500 stands for zero in the data rows.
A hidden rule labels the rows of this table. It goes by one to three of the table's principal directions, not those with the most spread.
array([510, 414, 526, 358, 525, 404, 457, 369, 630, 506, 237, 691, 556, 564, 557, 547, 426, 556, 634, 487, 593, 443,
       388, 573, 631, 472, 623, 364, 439, 684, 405, 358]) 2
array([556, 641, 478, 393, 654, 348, 354, 530, 507, 418, 468, 697, 548, 646, 504, 609, 531, 477, 554, 469, 542, 435,
       508, 394, 575, 725, 595, 476, 594, 574, 514, 551]) 1
array([415, 427, 566, 570, 472, 483, 514, 514, 436, 490, 555, 408, 498, 435, 522, 481, 556, 469, 450, 465, 441, 473,
       524, 559, 398, 410, 368, 521, 491, 371, 538, 480]) 1
array([477, 549, 571, 572, 460, 532, 596, 648, 513, 480, 650, 440, 475, 425, 426, 545, 523, 463, 503, 475, 460, 480,
       632, 555, 404, 481, 377, 549, 584, 290, 566, 517]) 4
array([394, 362, 467, 542, 451, 473, 430, 401, 444, 535, 431, 461, 568, 460, 547, 412, 618, 483, 436, 538, 505, 477,
       382, 609, 479, 333, 503, 457, 416, 563, 453, 500]) 4
array([572, 675, 551, 399, 712, 324, 381, 586, 650, 398, 467, 805, 537, 638, 499, 740, 461, 435, 649, 346, 537, 395,
       553, 389, 590, 848, 667, 449, 672, 471, 447, 479]) 1
array([362, 417, 499, 424, 624, 366, 443, 498, 551, 427, 351, 637, 557, 447, 682, 561, 424, 458, 486, 399, 569, 324,
       492, 601, 565, 587, 501, 458, 525, 441, 481, 357]) 0
array([400, 387, 547, 607, 395, 514, 544, 558, 472, 566, 551, 389, 511, 382, 470, 410, 591, 451, 460, 529, 501, 449,
       480, 680, 433, 269, 392, 478, 477, 380, 515, 465]) 1
array([386, 419, 437, 378, 564, 359, 381, 380, 509, 446, 288, 642, 599, 546, 615, 494, 537, 508, 515, 533, 571, 400,
       408, 620, 575, 485, 539, 423, 465, 629, 469, 449]) 0
array([517, 639, 502, 410, 618, 415, 458, 567, 603, 422, 472, 704, 523, 586, 479, 662, 468, 477, 600, 426, 528, 446,
       557, 477, 552, 723, 606, 487, 627, 497, 480, 520]) 4
array([540, 497, 581, 498, 524, 539, 555, 516, 657, 510, 454, 632, 492, 537, 451, 646, 423, 516, 626, 370, 442, 527,
       503, 497, 505, 595, 615, 474, 545, 511, 412, 482]) 2
array([469, 251, 452, 564, 501, 399, 284, 384, 381, 566, 397, 491, 639, 542, 589, 320, 698, 483, 390, 587, 477, 437,
       295, 536, 538, 294, 477, 412, 357, 657, 496, 531]) 4
array([534, 560, 577, 577, 483, 428, 453, 588, 530, 456, 648, 512, 555, 559, 356, 544, 686, 432, 578, 545, 405, 498,
       595, 531, 391, 475, 388, 490, 601, 330, 553, 594]) 0
array([507, 350, 483, 520, 420, 579, 535, 399, 421, 578, 443, 346, 456, 468, 554, 332, 445, 557, 433, 579, 479, 561,
       419, 507, 509, 328, 419, 501, 358, 578, 525, 450]) 5
array([622, 811, 543, 336, 710, 343, 461, 708, 642, 376, 536, 791, 474, 659, 431, 743, 386, 455, 682, 410, 576, 397,
       665, 382, 609, 904, 593, 495, 745, 422, 554, 501]) 5
array([384, 237, 565, 551, 407, 613, 644, 370, 619, 569, 345, 420, 465, 353, 608, 455, 348, 530, 523, 421, 447, 520,
       434, 671, 472, 324, 469, 462, 376, 445, 391, 305]) 4
array([594, 444, 545, 590, 423, 529, 522, 521, 457, 538, 607, 350, 488, 466, 465, 389, 539, 499, 466, 585, 460, 534,
       539, 448, 458, 365, 350, 500, 450, 400, 568, 481]) 0
array([555, 402, 507, 417, 491, 495, 499, 395, 554, 564, 317, 554, 485, 544, 547, 450, 385, 565, 564, 518, 558, 505,
       385, 506, 619, 440, 574, 418, 401, 672, 449, 388]) 1
array([598, 627, 469, 478, 425, 597, 567, 457, 599, 560, 496, 531, 458, 534, 372, 542, 473, 535, 602, 527, 561, 618,
       462, 459, 549, 517, 705, 473, 502, 634, 380, 533]) 2
array([526, 650, 486, 429, 483, 628, 674, 509, 645, 497, 480, 540, 391, 467, 457, 620, 295, 541, 601, 433, 552, 582,
       571, 486, 537, 647, 643, 538, 558, 507, 414, 451]) 3
array([518, 464, 539, 530, 490, 463, 465, 509, 475, 526, 517, 479, 506, 515, 482, 464, 546, 482, 503, 514, 488, 486,
       475, 502, 490, 438, 460, 473, 487, 484, 517, 489]) 1
array([542, 592, 490, 499, 566, 449, 451, 586, 439, 466, 592, 497, 486, 535, 497, 503, 516, 465, 465, 507, 507, 468,
       557, 409, 506, 603, 458, 536, 561, 441, 574, 541]) 5
array([379, 508, 514, 454, 484, 516, 577, 460, 518, 441, 459, 496, 480, 462, 518, 563, 464, 517, 524, 465, 474, 510,
       551, 605, 430, 506, 451, 533, 521, 447, 498, 479]) 0
array([504, 472, 572, 551, 475, 505, 574, 662, 512, 504, 593, 461, 491, 437, 466, 490, 487, 479, 495, 503, 481, 434,
       602, 569, 464, 439, 342, 518, 551, 325, 603, 473]) 4
array([546, 381, 471, 491, 515, 512, 471, 429, 491, 524, 412, 495, 526, 479, 611, 438, 434, 543, 440, 505, 524, 483,
       438, 432, 575, 473, 515, 473, 401, 589, 488, 431]) 4
array([534, 518, 435, 369, 608, 427, 417, 402, 511, 461, 345, 625, 521, 561, 624, 533, 401, 538, 499, 474, 591, 462,
       440, 397, 632, 645, 625, 464, 464, 664, 458, 436]) 4
array([594, 451, 508, 570, 431, 574, 522, 522, 444, 579, 565, 392, 475, 487, 461, 401, 509, 528, 450, 556, 480, 552,
       473, 433, 504, 394, 461, 508, 436, 531, 536, 525]) 2
array([550, 547, 535, 470, 444, 557, 607, 543, 605, 528, 494, 521, 452, 513, 404, 527, 424, 529, 614, 529, 510, 542,
       543, 557, 517, 481, 508, 486, 533, 486, 495, 476]) 3
array([637, 594, 596, 591, 317, 707, 749, 661, 622, 611, 676, 383, 375, 460, 242, 503, 430, 531, 634, 551, 454, 642,
       614, 543, 439, 386, 460, 531, 558, 383, 519, 533]) 5
array([607, 742, 470, 389, 530, 561, 609, 561, 682, 492, 491, 633, 410, 551, 402, 638, 321, 518, 665, 472, 599, 558,
       574, 443, 606, 722, 704, 502, 615, 538, 421, 479]) 3
array([395, 199, 468, 601, 340, 585, 483, 274, 398, 629, 385, 295, 524, 429, 564, 261, 590, 535, 399, 601, 442, 578,
       290, 633, 451, 136, 446, 454, 271, 630, 434, 468]) 5
array([376, 404, 476, 547, 453, 470, 451, 473, 389, 521, 501, 411, 535, 460, 520, 392, 626, 470, 419, 562, 484, 468,
       441, 625, 441, 337, 406, 500, 457, 487, 534, 532]) 5
array([544, 698, 547, 474, 564, 495, 562, 619, 622, 424, 595, 605, 462, 526, 419, 685, 441, 465, 609, 405, 492, 502,
       647, 446, 477, 724, 555, 536, 659, 363, 487, 519]) 0
array([516, 572, 452, 507, 522, 524, 484, 511, 427, 474, 572, 458, 486, 503, 508, 502, 515, 501, 430, 503, 494, 528,
       529, 406, 481, 574, 507, 559, 514, 510, 527, 569]) 0
array([531, 467, 493, 560, 435, 548, 492, 467, 486, 541, 538, 446, 515, 525, 428, 447, 584, 508, 503, 561, 441, 573,
       466, 504, 460, 409, 496, 497, 469, 536, 487, 573]) 0
array([503, 474, 450, 523, 514, 527, 440, 414, 485, 514, 463, 533, 543, 510, 532, 521, 545, 513, 452, 455, 493, 537,
       411, 429, 515, 530, 640, 494, 451, 633, 411, 554]) 4
array([508, 508, 495, 475, 478, 553, 558, 476, 635, 530, 433, 567, 478, 518, 455, 538, 427, 511, 607, 488, 501, 542,
       481, 563, 538, 523, 601, 470, 517, 536, 417, 475]) 3
array([515, 622, 471, 495, 571, 422, 402, 557, 478, 455, 564, 590, 547, 554, 464, 572, 603, 452, 494, 479, 525, 465,
       515, 437, 506, 621, 579, 504, 581, 509, 494, 589]) 2
array([585, 658, 465, 527, 493, 624, 597, 583, 504, 493, 644, 445, 426, 479, 436, 549, 429, 515, 476, 480, 490, 589,
       602, 365, 481, 635, 545, 593, 558, 460, 514, 577]) 0
array([581, 512, 492, 490, 516, 614, 576, 445, 545, 539, 474, 470, 407, 493, 542, 516, 315, 544, 505, 425, 489, 589,
       481, 361, 549, 608, 604, 531, 458, 560, 434, 447]) 1
array([642, 670, 573, 346, 548, 440, 554, 570, 746, 485, 400, 764, 480, 615, 383, 692, 363, 529, 764, 455, 605, 477,
       550, 496, 635, 663, 675, 405, 614, 563, 433, 417]) 2
array([624, 608, 575, 600, 545, 524, 506, 632, 364, 464, 751, 379, 444, 490, 475, 547, 516, 482, 390, 418, 417, 531,
       630, 237, 402, 626, 387, 610, 548, 349, 615, 576]) 2
array([367, 395, 535, 582, 384, 520, 537, 406, 418, 515, 523, 329, 502, 388, 516, 426, 604, 482, 435, 523, 468, 523,
       474, 619, 371, 280, 388, 506, 422, 418, 481, 466]) 2
array([483, 538, 539, 553, 414, 586, 610, 507, 485, 499, 600, 378, 446, 435, 439, 511, 505, 509, 495, 499, 456, 573,
       573, 513, 394, 441, 429, 552, 505, 400, 509, 515]) 4
array([494, 491, 515, 603, 402, 526, 503, 494, 352, 519, 650, 290, 482, 454, 447, 386, 637, 480, 407, 591, 452, 555,
       524, 485, 381, 336, 344, 543, 457, 410, 572, 560]) 5
array([450, 559, 499, 479, 561, 449, 475, 509, 535, 427, 510, 565, 523, 508, 520, 588, 516, 464, 523, 451, 488, 468,
       553, 508, 473, 612, 511, 513, 569, 427, 485, 506]) 0
array([536, 645, 467, 324, 596, 449, 464, 390, 812, 481, 261, 865, 520, 673, 429, 724, 395, 505, 797, 413, 575, 534,
       411, 544, 658, 752, 897, 379, 597, 716, 255, 467]) 5
array([605, 616, 487, 588, 445, 628, 573, 577, 398, 516, 717, 332, 426, 475, 415, 469, 514, 518, 413, 533, 446, 613,
       594, 335, 422, 525, 440, 609, 513, 439, 575, 618]) 0
array([335, 349, 521, 520, 540, 467, 466, 430, 473, 480, 409, 505, 526, 458, 619, 506, 505, 477, 452, 404, 433, 448,
       440, 603, 447, 475, 462, 503, 466, 470, 471, 458]) 1
array([627, 704, 513, 426, 635, 415, 456, 619, 553, 415, 571, 643, 492, 590, 473, 641, 446, 476, 562, 445, 543, 456,
       615, 331, 563, 773, 559, 515, 632, 452, 540, 519]) 4
array([615, 701, 456, 315, 582, 457, 520, 532, 606, 433, 427, 677, 476, 604, 471, 613, 361, 552, 623, 528, 617, 493,
       574, 416, 635, 714, 613, 483, 583, 598, 510, 478]) 0
array([412, 541, 568, 572, 552, 515, 582, 672, 489, 434, 655, 454, 455, 405, 522, 587, 459, 436, 450, 374, 422, 437,
       662, 524, 389, 609, 358, 601, 617, 219, 581, 502]) 1
array([331, 400, 427, 468, 621, 254, 236, 462, 339, 419, 419, 572, 654, 538, 649, 422, 714, 419, 375, 550, 537, 312,
       413, 595, 510, 465, 411, 455, 490, 519, 567, 528]) 3
array([558, 547, 500, 569, 520, 521, 478, 636, 408, 510, 653, 449, 491, 519, 448, 473, 557, 480, 427, 513, 447, 500,
       550, 416, 465, 534, 428, 562, 548, 445, 603, 614]) 1
array([441, 561, 454, 360, 591, 369, 419, 441, 615, 446, 339, 689, 531, 591, 530, 559, 470, 468, 629, 513, 583, 433,
       464, 598, 599, 615, 611, 425, 562, 560, 432, 441]) 3
array([567, 579, 495, 543, 491, 483, 486, 598, 431, 464, 656, 432, 516, 498, 448, 473, 586, 483, 446, 574, 490, 495,
       604, 428, 457, 499, 381, 543, 543, 396, 607, 572]) 0
array([398, 508, 524, 336, 645, 327, 465, 587, 524, 397, 362, 681, 529, 513, 628, 587, 391, 492, 530, 438, 592, 301,
       558, 605, 584, 625, 430, 474, 580, 452, 591, 381]) 1
array([597, 454, 493, 545, 491, 530, 468, 485, 449, 536, 543, 430, 494, 529, 505, 419, 509, 518, 453, 545, 455, 544,
       480, 389, 510, 473, 457, 509, 445, 527, 537, 526]) 3
array([463, 335, 392, 470, 522, 495, 398, 341, 342, 542, 358, 429, 527, 481, 687, 335, 476, 550, 329, 547, 551, 484,
       335, 440, 586, 418, 522, 490, 326, 711, 499, 464]) 5
array([465, 357, 482, 459, 508, 470, 450, 416, 454, 515, 373, 505, 530, 540, 573, 413, 493, 543, 477, 549, 475, 482,
       417, 553, 531, 411, 440, 471, 415, 605, 536, 478]) 5
array([405, 462, 493, 477, 538, 441, 475, 528, 453, 472, 466, 515, 523, 463, 571, 492, 506, 480, 450, 481, 531, 412,
       498, 573, 502, 489, 447, 504, 508, 470, 539, 471]) 1
array([544, 522, 492, 525, 545, 478, 473, 590, 427, 494, 584, 455, 488, 484, 534, 460, 490, 477, 422, 505, 514, 453,
       543, 416, 517, 544, 429, 534, 517, 433, 582, 506]) 5
array([456, 324, 431, 528, 579, 394, 292, 400, 307, 492, 441, 452, 593, 526, 673, 352, 614, 489, 314, 541, 472, 428,
       376, 428, 520, 441, 420, 491, 384, 594, 559, 526]) 3
array([399, 343, 460, 578, 388, 542, 456, 348, 419, 568, 453, 390, 551, 466, 500, 375, 655, 507, 431, 571, 456, 559,
       355, 611, 432, 261, 501, 474, 376, 604, 437, 552]) 4
array([286, 545, 425, 384, 492, 499, 545, 400, 593, 464, 329, 615, 500, 490, 508, 581, 470, 499, 590, 476, 560, 498,
       448, 739, 506, 526, 644, 483, 542, 586, 380, 487]) 3
array([406, 377, 446, 550, 428, 555, 508, 417, 271, 510, 536, 252, 476, 418, 594, 313, 547, 536, 303, 593, 453, 537,
       476, 511, 408, 321, 301, 581, 373, 498, 608, 529]) 3
array([385, 403, 498, 483, 471, 448, 486, 484, 487, 517, 417, 498, 528, 464, 535, 435, 532, 483, 497, 541, 536, 429,
       448, 674, 507, 365, 444, 457, 474, 495, 510, 445]) 5
array([646, 689, 496, 421, 498, 629, 646, 510, 711, 525, 477, 607, 394, 550, 396, 640, 285, 548, 678, 444, 549, 619,
       549, 404, 591, 699, 730, 500, 568, 573, 381, 471]) 3
array([446, 393, 532, 458, 565, 420, 501, 547, 466, 439, 453, 486, 512, 447, 645, 460, 412, 500, 442, 497, 504, 375,
       572, 543, 516, 496, 297, 511, 491, 370, 624, 382]) 0
array([473, 248, 440, 502, 515, 474, 383, 363, 448, 582, 310, 512, 570, 498, 656, 351, 497, 531, 407, 523, 525, 450,
       293, 521, 609, 367, 553, 423, 335, 701, 453, 435]) 2
array([601, 692, 476, 428, 615, 499, 507, 626, 635, 455, 521, 707, 493, 578, 448, 676, 404, 496, 594, 413, 542, 484,
       575, 393, 593, 789, 679, 513, 641, 530, 468, 551]) 4
array([423, 414, 535, 524, 412, 533, 563, 492, 520, 543, 464, 468, 504, 448, 465, 473, 526, 511, 524, 515, 490, 500,
       469, 657, 460, 341, 462, 476, 470, 491, 485, 477]) 2
array([668, 757, 480, 536, 386, 675, 618, 538, 514, 536, 697, 422, 412, 561, 250, 560, 537, 547, 569, 562, 468, 721,
       578, 352, 434, 553, 614, 576, 557, 560, 472, 687]) 4
Which label does each new row get?
array([580, 535, 499, 508, 376, 691, 665, 417, 630, 568, 479, 468, 432, 476, 398, 540, 398, 578, 595, 499, 489, 669,
       489, 483, 500, 464, 644, 503, 456, 596, 376, 498]) ~ 4
array([394, 679, 509, 395, 629, 375, 470, 530, 535, 354, 496, 639, 499, 540, 524, 685, 489, 445, 565, 400, 523, 433,
       607, 520, 465, 740, 528, 531, 649, 396, 496, 499]) ~ 5
array([350, 217, 487, 591, 559, 361, 283, 468, 232, 496, 481, 396, 614, 497, 671, 302, 702, 455, 271, 542, 393, 370,
       384, 560, 430, 319, 252, 507, 393, 487, 646, 553]) ~ 1
array([400, 250, 445, 564, 434, 504, 425, 467, 270, 584, 466, 323, 536, 467, 583, 231, 608, 523, 312, 638, 453, 464,
       369, 613, 478, 212, 297, 511, 351, 582, 633, 548]) ~ 5
array([432, 311, 419, 469, 466, 484, 403, 288, 393, 568, 319, 436, 529, 524, 610, 321, 530, 543, 424, 590, 519, 522,
       296, 550, 553, 325, 522, 447, 324, 724, 458, 468]) ~ 5
array([476, 555, 476, 445, 513, 508, 525, 455, 525, 490, 450, 519, 462, 499, 520, 528, 430, 506, 527, 479, 547, 517,
       490, 500, 527, 560, 573, 502, 505, 537, 453, 464]) ~ 5
array([560, 775, 468, 482, 484, 570, 571, 583, 565, 455, 642, 552, 460, 556, 316, 643, 537, 495, 593, 504, 498, 604,
       618, 446, 453, 662, 616, 564, 642, 483, 473, 655]) ~ 0
array([412, 485, 462, 552, 458, 563, 540, 500, 406, 493, 569, 372, 477, 427, 520, 446, 530, 493, 400, 516, 463, 527,
       524, 535, 419, 448, 421, 572, 483, 442, 537, 549]) ~ 3
array([475, 388, 425, 443, 424, 512, 462, 303, 533, 588, 295, 517, 524, 529, 522, 387, 502, 545, 542, 597, 577, 545,
       308, 601, 597, 334, 639, 400, 368, 744, 379, 446]) ~ 5
array([381, 309, 542, 510, 513, 396, 407, 393, 425, 487, 393, 478, 563, 487, 615, 438, 576, 487, 450, 487, 459, 428,
       415, 593, 458, 366, 390, 454, 415, 495, 510, 430]) ~ 1
array([491, 397, 436, 586, 487, 488, 403, 566, 252, 495, 628, 335, 562, 499, 534, 308, 668, 504, 290, 646, 417, 474,
       515, 467, 432, 361, 247, 577, 443, 476, 707, 650]) ~ 0
array([598, 662, 499, 392, 587, 435, 475, 512, 589, 449, 469, 640, 478, 600, 473, 607, 420, 502, 613, 479, 562, 498,
       545, 399, 584, 698, 607, 476, 577, 536, 476, 476]) ~ 5
array([527, 447, 569, 643, 479, 454, 420, 539, 332, 489, 688, 332, 528, 491, 479, 418, 683, 449, 384, 531, 384, 502,
       541, 410, 360, 398, 288, 541, 480, 346, 613, 575]) ~ 1
array([624, 550, 511, 517, 505, 520, 502, 589, 460, 538, 581, 469, 465, 526, 458, 465, 472, 511, 477, 525, 519, 509,
       519, 384, 541, 522, 487, 514, 505, 513, 562, 524]) ~ 1
array([592, 755, 539, 387, 627, 399, 459, 547, 621, 394, 519, 713, 491, 647, 413, 726, 472, 477, 671, 417, 517, 503,
       599, 382, 529, 801, 632, 490, 664, 484, 464, 533]) ~ 1
array([770, 833, 484, 435, 663, 427, 413, 678, 510, 389, 695, 643, 494, 683, 390, 654, 500, 490, 557, 503, 505, 518,
       681, 160, 558, 876, 552, 560, 678, 473, 608, 649]) ~ 0
array([365, 307, 460, 549, 505, 474, 415, 415, 276, 512, 466, 348, 526, 436, 663, 341, 567, 503, 291, 516, 457, 455,
       404, 522, 448, 358, 357, 539, 373, 534, 573, 503]) ~ 1
array([331, 249, 451, 607, 457, 449, 376, 378, 225, 515, 503, 257, 562, 403, 667, 254, 673, 470, 246, 591, 445, 449,
       394, 567, 401, 235, 268, 526, 336, 470, 589, 503]) ~ 5
array([458, 192, 432, 434, 568, 338, 275, 331, 398, 543, 230, 545, 621, 557, 724, 282, 534, 525, 404, 603, 553, 367,
       274, 552, 652, 332, 446, 378, 312, 715, 530, 392]) ~ 3
array([319, 289, 507, 394, 505, 356, 463, 408, 607, 484, 217, 641, 602, 454, 634, 467, 481, 497, 572, 527, 596, 330,
       407, 805, 585, 336, 467, 364, 445, 529, 456, 308]) ~ 0
array([576, 490, 443, 420, 537, 538, 509, 397, 529, 516, 389, 507, 449, 532, 589, 458, 331, 555, 509, 514, 545, 545,
       455, 393, 611, 581, 577, 489, 431, 620, 464, 419]) ~ 3
array([513, 687, 488, 397, 572, 445, 505, 560, 656, 437, 479, 684, 489, 598, 411, 642, 459, 469, 672, 488, 535, 492,
       573, 543, 546, 695, 611, 481, 649, 477, 462, 522]) ~ 3
array([442, 545, 583, 459, 480, 518, 601, 460, 616, 464, 460, 542, 447, 508, 447, 624, 430, 505, 640, 422, 449, 548,
       555, 588, 431, 543, 510, 499, 554, 424, 439, 448]) ~ 1
array([494, 618, 476, 397, 682, 304, 316, 540, 517, 409, 440, 745, 582, 625, 539, 637, 559, 444, 543, 426, 565, 377,
       481, 443, 584, 733, 632, 457, 610, 566, 483, 536]) ~ 1
array([498, 448, 519, 521, 530, 450, 459, 551, 408, 503, 529, 450, 502, 473, 565, 440, 505, 483, 416, 499, 513, 431,
       501, 469, 507, 471, 403, 507, 478, 452, 578, 468]) ~ 1
array([483, 488, 564, 504, 529, 427, 492, 563, 540, 465, 509, 553, 532, 479, 511, 553, 515, 469, 529, 459, 509, 416,
       551, 541, 489, 508, 445, 472, 544, 393, 522, 447]) ~ 4
array([537, 551, 479, 539, 498, 530, 485, 548, 485, 528, 571, 492, 490, 531, 435, 491, 542, 481, 496, 515, 479, 533,
       495, 465, 496, 525, 537, 520, 530, 513, 503, 582]) ~ 5
array([580, 560, 467, 432, 536, 467, 449, 476, 571, 506, 425, 637, 536, 574, 477, 553, 491, 522, 566, 505, 571, 498,
       451, 447, 599, 574, 656, 445, 509, 644, 439, 508]) ~ 4
array([556, 691, 432, 421, 559, 511, 516, 537, 526, 455, 531, 559, 454, 543, 478, 568, 424, 505, 528, 502, 566, 527,
       563, 403, 557, 693, 601, 540, 577, 532, 496, 536]) ~ 3
array([453, 361, 524, 642, 367, 626, 572, 462, 375, 592, 581, 258, 455, 378, 506, 360, 541, 511, 370, 515, 435, 570,
       449, 521, 397, 276, 398, 545, 384, 463, 510, 505]) ~ 1
array([538, 518, 471, 465, 538, 457, 463, 521, 484, 489, 490, 517, 507, 517, 535, 469, 475, 497, 483, 537, 549, 460,
       510, 461, 558, 534, 485, 490, 502, 509, 539, 477]) ~ 3
array([635, 655, 552, 484, 441, 633, 699, 584, 708, 515, 568, 527, 398, 493, 356, 613, 333, 530, 671, 480, 506, 601,
       634, 467, 516, 599, 570, 515, 586, 411, 453, 463]) ~ 0
array([546, 582, 580, 512, 571, 391, 468, 682, 425, 421, 664, 474, 490, 542, 465, 513, 544, 449, 491, 521, 447, 420,
       664, 445, 439, 573, 263, 548, 611, 276, 693, 529]) ~ 5
array([447, 601, 522, 478, 627, 346, 443, 697, 511, 370, 600, 598, 551, 502, 521, 587, 547, 409, 502, 481, 510, 336,
       671, 544, 478, 653, 354, 529, 670, 256, 628, 509]) ~ 0
array([485, 404, 482, 433, 558, 479, 482, 433, 476, 500, 374, 506, 477, 507, 634, 446, 368, 537, 467, 486, 517, 467,
       454, 479, 572, 525, 473, 492, 433, 561, 522, 404]) ~ 5
array([370, 498, 470, 454, 578, 412, 417, 390, 496, 441, 402, 566, 525, 504, 603, 554, 514, 457, 493, 424, 523, 456,
       444, 535, 499, 587, 582, 484, 507, 519, 415, 459]) ~ 5
